Each path below is one point turned by a fixed rotation once a step. After each direction that follows a path, write how fast that rotation turns it, in deg/step (0 if it stays still).
Each turn is a multiple of 5 degrees from 10 to 175, or 0.
Each row of a path follows its step; steps can be skipped.
Rotation 1:
step 0: [ 28   9  -4   1   9  26 -47 -14  -4 -44   3 -26 -18 -28 -28 -14  -2 -15
  -2 -11 -12  35  46 -31   1  23  10 -12  -7  21  -2  -1   8 -24  -8  -5
  -5  -2   5  15 -20  -7 -40  -4  35 -50  23 -15]
step 1: [-20  10 -21  20 -10  21 -27  -2 -44  19  11 -15   1 -46  11  25  -7 -29
  27 -19  17 -18   4  -4  -4 -28 -36  13  -3  26  49   3 -30 -12   2  -1
  24 -11 -16  27 -17 -36  -1 -28  12 -25  25 -14]
step 2: [ 31  -4  29  24   0   5  -8 -18  16  22 -11 -32   3  -9   1  46 -14 -37
   6  24  19   5   5  25  -7   1 -45  31  -3 -24  24  20  14 -33  17 -12
  14  16  36 -21 -13 -45   4  28 -12 -17 -15   5]
step 3: [ 22   9  -9 -11  33   4   6 -48   2 -26  -4  29 -25 -30   4 -27  24  -1
 -11  11 -26  -9  29   0  51   2 -11  -3  18 -17  12  34  13 -14   5   1
  18  28  12  -8 -40 -29  -3  33  -7 -45  16  -1]
step 4: [-15  15 -13 -45 -13  21  15 -24 -28  -3  -1  25  12 -23 -29 -23 -42 -36
  17  16   0 -23   9   4  -7 -12  25  20 -15  17  33  11  -1   3  25  38
  10  28  21   0 -15 -26 -32 -24  32 -11  22 -15]
step 5: [  8   0   5 -34  17  21  -2   4 -21  10 -19  -3  21  15 -24  15 -13 -23
  35  45  45  19  31 -29 -28  21 -29  -4 -12  43  22   3   5 -31  16 -28
   4   2  -2   9 -32  -7  12  18  -6 -26 -30 -12]
step 6: [ 21  20 -15  25  51  10 -19  15   4  20   9   3   4  -8  11  -4  13 -61
  20  -8 -14  21  21  23  17   0   6  -3  25  11  -7  38  26  -2 -12 -32
  20  -2 -17  23 -55 -20 -20  10  30 -15 -15 -18]
step 7: [ 21  19   4  10  13  44   7  13  -7  22 -17 -12 -24  -4  12 -29 -16 -13
 -14   6  19 -22  -8  12   8  -4 -13  43  18 -19  23 -13   9 -13  25   4
  35  20 -13  -7 -50 -18 -32 -57  -2 -15  34   8]
step 8: [-11  -4  30 -22 -10  18  21  21   6 -18 -30 -38   9 -30 -27 -11 -27  -7
  -1  18 -15  21  42 -18 -17   7 -37  27  14   2  35  18  49 -21 -32  18
   9  11  11  -8 -24  -3   7  17 -14 -30  32  -2]
step 9: [ -7   2 -31  -9  37  25 -26 -12 -15   3  -6  17   8 -15  21   7   0 -19
  14  17 -17   2   1 -32   9 -24   2  51  28  40   8  32  -8 -24 -21  16
 -15  19 -18  15 -16 -29  23  55  27  -3  31  -7]
[  6  -8  -1  -1   2  -4   1   2  -6  -1  -3  -2   7   2  -3  -7  -1  -3
  10   3  -7  11  -4  -6   7  -2  -8  -2 -10   9  -7 -11  -6  10   5   6
   6   7   3   5  -1   3   0   6  15  -1  -1  19] : 70
[  6   7   2   1   1   5  -9  -9  12  -8 -10   0   3   2   7  -9  10  -2
   1  -3  -9  -1   1  -2  12  -5   9  -4   3   3  11   3 -10   6   3 -10
 -11  -5  -7   0  -4   0  -5   5   9   7   7  -4] : 120
[  0   8  -4   6   9   2   3   3   7  -1   5  -9   8   6   4   0   1  -2
  -5  -1   3  -8  -4  11   2   4  -1  -3   3  -4   6   3  -2  16  -4  -4
  -3   0   8  -4  -5  -8   4  -5 -10 -11  -1  21] : 80
[-11   8   0  -2  -3   4   0  -1 -13   4  -3   1  -2   7  -3   7   7 -10
  -3  -2  -3 -11 -11  10  11   5   1  16  -3   5  -3   4  -5   4   5  11
   6 -10  -9   0   7   1  -4  -2   6  -2   2   0] : 130
[  2 -11  -3  -8  -8 -10   1   6   8  -5  -5 -13   0  -8  -1 -10  13  -2
   5   6   6  -5  -5  -2   1  -4  -1   9   1  -6 -12   8  -4   4   1   5
   8  -1  -1  -6  -5 -13  -2   2  -9   7   5  -4] : 70
Rotation 2:
step 0: [ -6 -26  18 -14   1   5   1  41  -6  33  -9 -11   5  33 -15 -12  -7 -30
 -24 -16  21 -25  20 -18 -25 -29  -3 -21   9  13  33  -9 -36 -11 -47  14
  15 -27  31  12 -26   6  -7 -14 -49   6  34   7]
step 1: [-25   3   9  -2  13 -12 -19 -12  44  34   3  12 -28  22 -40   6  19 -16
 -34  -4 -13   2 -12   3   4  51  18  18  12  30 -15  16 -17   4  18  23
 -55 -14  17 -41  -2   9 -10  14 -26  -1 -30  -4]
step 2: [ 41 -11  -7 -19  -8  23 -11   8  46  11  15   2 -23  -1  -4   7  -5 -15
  -8  -2  44  -9 -13   3   8  17 -54   5  46  -2  32  40  21 -24 -12  -8
   2  14   9  -5  -3  16  23 -55  24  10  20  -7]
step 3: [ 15 -14  -5  -1  -9  -2  15 -12 -25   1   4   1 -30   7 -50  33   3 -45
  -7 -13   0  -2   0  14  30  -9   7  -4 -23  23 -23  12 -18 -32 -16  27
   8  -8 -50  12  14 -38  37 -21 -25 -14 -43 -17]
step 4: [-12   7  -5 -20  -1   6  10   6  -9  30 -37  11 -10  22  23  26  -1 -16
 -17   8 -21 -39  17  -4   0 -25 -43 -12  41   6 -36 -26 -22 -54  20  -3
  21  17  10 -39  19  28 -33 -14  -3   0  10 -25]
step 5: [-34 -20   4  25  31   0  18   4  23  22  30 -32 -40   5 -44 -12  16 -16
   9 -35  -7 -10  34 -56 -40  29   5 -12  12  -2   4   6  -4 -10 -15 -23
  16  -1 -13   7   7   8  12   8   6  21 -19 -37]
step 6: [-15 -20 -14 -21 -61  21  -9  30 -21  10 -11 -20  -5   2  -8  19   8 -21
 -31  16  -4 -12 -21   6 -32  41 -18  12  -7  42  10  22   4 -24  -2  -7
  16 -26  21 -33 -25   4  18  -3 -27  38  21  26]
step 7: [ -6  14  44  -7  13 -44  -5  14  12  25   7   8 -41  -8 -14 -11   2 -32
 -40 -15  27  -3 -19   4  23  11  18 -13   2  20   6  -3  12   9  40 -24
   7  30  11   2   4  11   0 -60 -37   7 -36  -2]
step 8: [  1 -26 -17  -7  13  33 -22  10 -27  34  12  -5  -6 -10  10 -10  -5 -29
  33   5   8 -50 -13   0  31  43 -31 -19  23   2  19   2 -19 -28 -24  21
 -15  41   5 -21 -24  -9  20  -5  -9 -44  -7 -15]
step 9: [-34  -3 -28 -13  14  19 -18  14 -11  12 -20  37 -38  25 -20  33 -20  -6
 -22  17  12  14  44 -23  14  24   1 -17  -3  11 -29  45  23 -13 -13   6
  26 -16 -19  17  31  -3 -21 -15  13  -3 -47  -4]
[ -3   9  11  -4  11   1   0   2   0   8  -7  -1   1  -8  -3   6   2  -7
   2   7   0   2  -5  -2   8 -13   1   4  -9   9  -5  -7  -9   4   7   2
  -2  -6   6 -10   6 -12 -11  -7  -4  11   5   6] : 115
[ -4  -4   5   4  -6  -3  -8  -6   0  -2  -5   4   9   7  -4  10   3   3
 -10  16  -4   2  -3   8  -1   5   4  -6   1  11  -1   7  -3   2  -3  -1
   9   9  -6 -16   7   0  -4  11   6  -5  -1   5] : 140
[ 18   4   6  -3  -2  -4   4   4  -4   1 -14  -2 -10   5  -5  -1   2   2
  15  -2   1  -1  -3  12  -2   4   4  -5   5   6  12  -2   6  -2  13  -2
  10  -7   1   3   9  -5   5   7  -4  -4   1   0] : 90
[  6  -6  -5  -5  -5   3  11  -5   0   7  -4  -6  -1   2  -7  -7  -3 -15
  -4  -7  -5   1   7  -5   5   2  10 -12   4  -4   0   4  10  -7  -1   5
  -3   6   4 -13  -2  -1  -6  -4   5   6  -5  15] : 0
[ -4  -5  -2   2  -3  -4  -1   0  10   9  -5  10  -3 -10   9   7  -5   7
   4 -14   5 -10  11  -1   4  -2   5  -5   1  -7   4  -7 -10   2  -1   4
   4   5  -1  -9   2   0  -4  10 -16  -8  -2   3] : 95
[ -5   3   3  12   3  -7  10   6   9  -2  -3   6  -8   1 -13   9   6  -1
   1   0  -3   8   6  -8   2  -3   2  -4 -11   3  -2   3   0   5  11  -5
  -7   2  -3   7  -9  -1   5   4   5  -9 -17   3] : 175
Rotation 3:
step 0: [-51 -20 -13   0  46   0 -21   8 -24   2   0   5  -5  22  -3  16   0  15
  15 -13  36 -18  -1  22  10   0  22  -8  -9 -13  32 -16  -8  -7 -19  18
 -35  -3 -15   2 -35 -30 -30 -10  59 -31 -33  34]
step 1: [  9   7  19  11 -14   3   4  14  19   6  -5 -17  25  23  13 -12  22 -14
  31  28  20  41  33  61  20  45  23  13  25  25   6   6 -14 -11 -32  20
 -20 -20  42   4 -22 -33  16  23 -10   9   0  17]
step 2: [ 18 -13 -18 -22  11   0  -8 -10  43 -19   0 -24   0  -9  10 -26 -29  -3
 -22  12   0   3  22   0  29  26 -11 -30  42  40  20  31  53 -24 -28  10
   9 -37 -24  20  12  29 -11   4  30  -5 -13 -17]
step 3: [-15 -39  26 -17   5   4   2   8  23  13  13  21 -16  42 -20 -12 -25   4
   0 -20 -23  16  29  -3   1  -9 -41 -10 -11  16 -17  -9  28  21  15 -19
  14  12 -29  -3 -48 -22  -9  42  23 -40 -27  41]
step 4: [ -7  15  40  11   8  21  56  20  25 -21  -3 -10  18   9  11 -14  30 -15
 -29   1  21 -16 -10   9 -13   5 -19  20  19 -32 -18  -4  11 -27  26  14
 -14 -42  17 -26 -37 -10   1  16 -19   7 -56  19]
step 5: [  4  34 -20  -2 -26  33 -29  -5 -45 -13 -18 -39  10  -4   8 -11  22 -11
   2  -5 -26  46 -15  -3   2 -19  -2 -43  39  -6  18   0  38 -16  16   8
  33 -22  15  32 -26  14 -19 -13  -1 -17 -40  -3]
step 6: [  5 -20  18  -4 -27 -25   5 -12  11 -14 -19  -2 -11  22 -16 -43  25 -12
 -17   0 -23  45  14  24 -16 -27 -38  -2  26  16  -5  -7   7  21  14  -3
  44  25 -38  -5  39   4   9 -12 -53 -10  22  25]
step 7: [  6   7  13  34  -4  -6  10 -22  26 -29  -8   1 -33 -29 -20 -24   7  -4
 -20 -31  14 -23 -18 -62 -40  -9  -4  45   8  -1 -57  21  14  -8  35  17
   5  18 -19  17 -18  19  -8 -11   6  13  -7   6]
step 8: [-36  43  -5  49 -14  -1   5  -9 -28   7 -20  28  17  10  30  49 -20 -10
 -14   5 -41  13 -40  -8 -37  -3 -11  -7 -21 -22  -1  -8 -19  19  38   2
  19   3  -7  37 -24 -19  -8 -27  -3   1  -8  12]
step 9: [-10  11 -38  14 -34 -36  11  -8 -28  -3 -17 -13 -10  13  10  -4  16   9
 -45 -21  62  12 -28  43  -3 -25  37   2  -7   3  25 -15 -15  10  18  15
  19  -4  -5 -15  24  -2  17 -11 -40  25  21 -15]
[  0   2 -12 -10  -2  -5   2  -4   8   0  -1   2   4   7   6  -2  -5   1
   3  -3   4  -8   2   9   0  18   7  -4  -7   6   6  -3   1   8  -5  13
  -6  -2  -7   1 -11  -8  -1   8   9  10   7  -4] : 35
[  1   7  -5  -1   8  -3   3  -2   9  -3  -1   9   3   5  -5   3  -1   9
   4  -6  -2 -10  10   5  -5  -6 -12  11 -10   0  -2  12  -6   6   2  -2
   7  -2   7  -6 -11   8  -5 -11   4  -6  -8  -4] : 90
[  2  -3  -6   7  -6  -9  -2 -16   6   4   1  -3   6  -9  -5  -5   1   6
  11   3  -3  -4  -3   8   5   1 -10   3   3  -6  -2  -4   5 -11  -4   7
  10   9   0   3   5  -1  16   6   6  -9  -2  -4] : 85
Rotation 4:
step 0: [ -7  -1  17  16 -42  17 -24  15   2 -31   7  34   2 -44   6 -22  19  10
  10  19 -43 -27   4  27 -29  22  14  16 -19  -2  26 -47  -5   6  19   0
  -4  24   5  30 -18 -17  -9  12 -22 -16 -23 -15]
step 1: [ 10  13   6  15  37  11 -14  35 -14 -11  -4  24   9 -13  -3  -9  19 -23
  32  30 -21  17  -6   5  -6  24   2  23 -15  -1  19 -22 -34  -2 -17 -12
 -22 -20  17  41  10 -30 -18   5  -5  44  42  41]
step 2: [ 30   7   4  22  -3 -11 -51  17  -8  -7  -2  47 -15 -17 -23 -18   0   2
  23  18 -12  21 -32  -1 -11 -16  13  -7   7  -7  25 -32  41 -23  38 -15
  14  -2 -15  11  23 -19  25  -4  35  39   5 -23]
step 3: [ -8  11  -6  13   0 -14 -49  38   9 -14  17  16 -24  56 -26 -37  -2  29
  51  31 -20 -27  -9  22 -24  29 -15   3   6  21  22   3 -12 -17 -26 -16
   5   9   4   2   9  15   8   4   2   9 -15  11]
step 4: [  6  29 -27  18  10  15  -1   6 -27   1   2  17   7  -1 -40 -33  18   1
  -5  26  14  42 -34  29 -23  29  17   6 -18  43   1  -1  10 -29   8  -8
  35 -21 -21   0  -3  45  -9   4  -8   1  34  15]
step 5: [-10  27  -2  -5 -37 -33   6   6   4 -14   0  11 -44 -48 -22 -47   0  14
  29  14 -16  -9 -17  11 -22  29   2 -41  -9  21  14 -38  -3   9  26 -12
  -2  25  -8 -15 -47   3   9  13  -4  -5  18   2]
step 6: [ -7 -33  -9  33   2  -2   6  35  14  -8 -17  -7   2 -24 -47 -35 -15 -40
  43  14 -13   8  -2  -6   5  29 -16  14 -17  31  -3   2 -16  -3  -8 -26
  -1 -26  -7  19 -22 -25   4  21 -41   4  10  41]
step 7: [ 32  -3  -1  47 -40   1 -11  -7  18 -28 -18  44  -2  -9  -9  13 -20  -9
  -3  41  -6  18  -9   3 -32  14  23 -15 -11 -23  10 -22  28   2  40 -29
  10 -36  -5  33 -24  -8   0  22 -21   3  10  -6]
step 8: [ -1  23  36  24 -13  14 -28  25 -15 -23  40  42   4 -16   5 -24 -35 -12
  24  27 -43 -20  -9  23 -19   7 -20  13  20  -2  19 -15  -9  21 -33 -19
  -3  12  13  33 -24   1  -7   9 -16  16 -20  14]
step 9: [ 29   7   3   6  33  26 -21   8  -6   7   7  53  10 -14 -16   5  -3   2
  30  10 -19  26 -65   3  -6  24  10  43 -37  -5   5   1   0 -17 -20  -4
  17  -8 -14  12  -3  -9  -3  21  -2  30  46  -8]
[ -5   8  -8  -2   4  -3   1  11   5   3   1   8   3  10  -2  -8  15   9
   1 -11   9  -5  -3   5  -1  -1   4 -10   4   9  -4   0  -5  -7  -1  -5
   1  -9  -7  -6   1   1   6  -5  15   7  -6   2] : 45
[-13  -3  -1   2  -8   0   8   5   2   0 -15   0  -2  -7   5  -3  20   3
  -4   9   1   8   3 -11   7  -3  -4   5  -1   5  -1  -8  -4   2   4  -6
  -1   2  -2  -4  -8  -8  -9   6  -3  -9  -4   6] : 60
[ -1  -4   4  10  -2   9   1   0 -10   9  -1   0   3   6  -8 -10  -1 -13
  -7  -5   4  -6 -18  -4   0  -3  10   0  -8  -1  -4  -2   9 -10   3   6
  -7   3  -1   0  -4  -7 -10   0   3  -4  -5  -8] : 155
[ 0 -5  5  2 14 -1  9 10 10 -3 -1 -3  9 12  3  4  2 -4 13  4 -7  1 -4  7
 -2  3 -2  3 -6 12 -5  1 -8  2 -7 13  2  4 -7  0  5 -7  0  6 -7 -8 -2 -6] : 135
[ -6  -9  -7  -6  -4  -4  -8  -1  -2   8   0   0   7  -3  -6  10   1  -4
   1  -8  -3 -12  -2   0  -7   5 -13   7 -10   3  14   3  -3  -2 -12 -11
 -11  -1  -7   2   2   3  -5   4   4  -7  -2   5] : 135
[  0  -9  -1   3  -5  -8 -12   3   5   2   3  -2 -12  10  -1   4   1  -1
   4  -5   0  13  -4   0   2  -7 -13  -8   9  -1  -9   0   7  -6   7   2
 -14 -12   2   8   5  -3   1   6  -6  -5  -2   1] : 85
Rotation 5:
step 0: [ 39   0   6  -2  -3 -21  45 -17 -30  16   5  10  24   5 -14 -20  18   8
   2 -10  17 -22  -9  37 -41 -16  -6  -3 -16   3  28 -18 -16 -15  -9   1
  22  21   9 -27 -28  37  25 -19 -21   2   1  -9]
step 1: [ -4  23   4  -2  21  -5  16 -26  -2  10  42 -16  11 -14 -23 -23   7  45
 -28 -15   3 -31 -21 -18   4  -3 -27  14 -39 -17  -3 -30  -5  17  -3  -2
  46 -21 -11 -17   3  -4  21  -7 -21  11  -3 -25]
step 2: [ 27  -8 -21  -7  23  -2  21 -35 -12   3 -13  30   6 -15 -21  24 -28  20
 -25 -14   4 -30  10  -1 -17  18  -6  21 -18 -29 -15  -5  -6  13 -11  20
  25   6 -24  25 -28  -9  20  23 -31 -16  45   8]
step 3: [ 21  23  -6 -10  -4 -27   6 -24 -23  27  13   6  48  11   4 -16  12   7
 -19 -32 -25 -10  17  -9 -21  40 -13   7  36 -39   7  -4   4 -27 -15   2
  19 -15  -3  24  16   2  26   6   9   5  32  -9]
step 4: [ -7  27  -1  10  50 -29  24 -16  -3  33  10   5  16  18  -5   1  27 -17
 -16 -17  22  -8  14 -42  12  19  27  -3  13   1 -25  29  -3  19  -5  27
  20 -32   0 -12 -15   3  26  23  16   3  22   2]
step 5: [ 11  29 -39  -5  -6 -20  43 -25  24  -8   3  30  33  32  13  24 -11  -6
 -16  13  41  -6 -11 -26   4 -17  -3   9  32  17  -6  12  14 -17 -27   3
  37  -3   4  26 -12  14 -15  22   2  -1  10  -6]
step 6: [-10  50 -32   3  19  17   4 -20 -14  -1   1  -8  27  19  -3 -20  -9   6
 -10  -1  22  38  20 -10  30  21 -29  19  -7  16   0  -9  36  -2  -9  21
 -12 -35  -6  43   6   5  -6  23  14  31 -12  -5]
step 7: [-16  31 -56  16  -5  -9   1   3   0  26   8  23   4  -2  -7  -3  -6 -17
  21   1   6  12   1   6  11  23  10  18   7  51  -6  13   5  -5 -18   9
 -44  11  -7   4 -34  -8  15  30 -18  29  37  20]
step 8: [  0  14 -35   1 -18 -10  32 -11  -3   2   4  -2  -1  38  11  -3  15 -22
   9 -25  19   1  10  -9 -35  -6  -1   9  -1  44  41 -21  -4 -42 -27   1
 -33 -21  -5 -16  19   4   8 -17 -10  41 -11   8]
step 9: [-29   8  -4  26 -12 -14  13 -19   3 -11   1   3  -4  25 -38 -16  -6 -13
   4  11  16 -10  -2   1  36  10  -1  -6 -34  48   5 -48  -8   4  18   5
  -2 -38 -24 -24 -15  11  24  -1 -22  22 -13 -21]
[  1  -8  -1   2   0  -7 -12 -11  -8   6   5  -5  -4   2   4   8  10  -2
   3  -2  -4  -3  11   1  -6  11   3   7  13  10   4   4   4  -2   1  -2
  -2  -2  16 -12   3   7   5  -3  -5  -4   2   5] : 85
[  0  18   6  -4   0  -3  -1   8 -15  10  -1   6   6 -10  -4  -6  10  -9
   1   3 -10   9   3   9   3   5   2  -3  -3   1  -2  -8   2  -6   9  -3
   0   4   5   5 -11   5   1   1   2  -7  -4  -3] : 110
[ 11  -1  -2  -4  -7   3  13  -5   7  -6  -6   7  -4  -5   1   5   9  -4
  -4   9  -2   2  -3   5   1   1   2   6   2   6 -19   9 -10   0  -1  -1
  -7  11   2   6   3   6  13  -5  -7   0   3   3] : 140
[  1  -9   2   3   0  -1  -7   3  -4   0   3  -6   0  11  -2  -9   8   3
 -20   6   1  14   1   3  -2  -2 -14  -2   3  -3  -7   3   6  -8   2  -2
  -4  -5  -8  -5   0   5   5  -6   1   7   3 -13] : 135
[  1  -1   4   5   2  -1   4  -2   6  -4   6   2  -3   9   2  -8   3  14
   6   3  -8  13   0  -2  -4   1  -3   7 -10  14  12  -9  -5   2  -5   2
 -11  14   3  -4 -10   0  -4   3  -4   4  -5   2] : 40
[ -6  -3  -3  11  -1   0   4   0  10   2  -4   6  10  -3   2   7   6  -5
  -1   6   8   7  -4  -6  -9   6   1 -12 -10  -2  -1  -6  -9  -4   1  -1
  11  -1  11 -17   3   7   3   3   9   5  -7   0] : 85
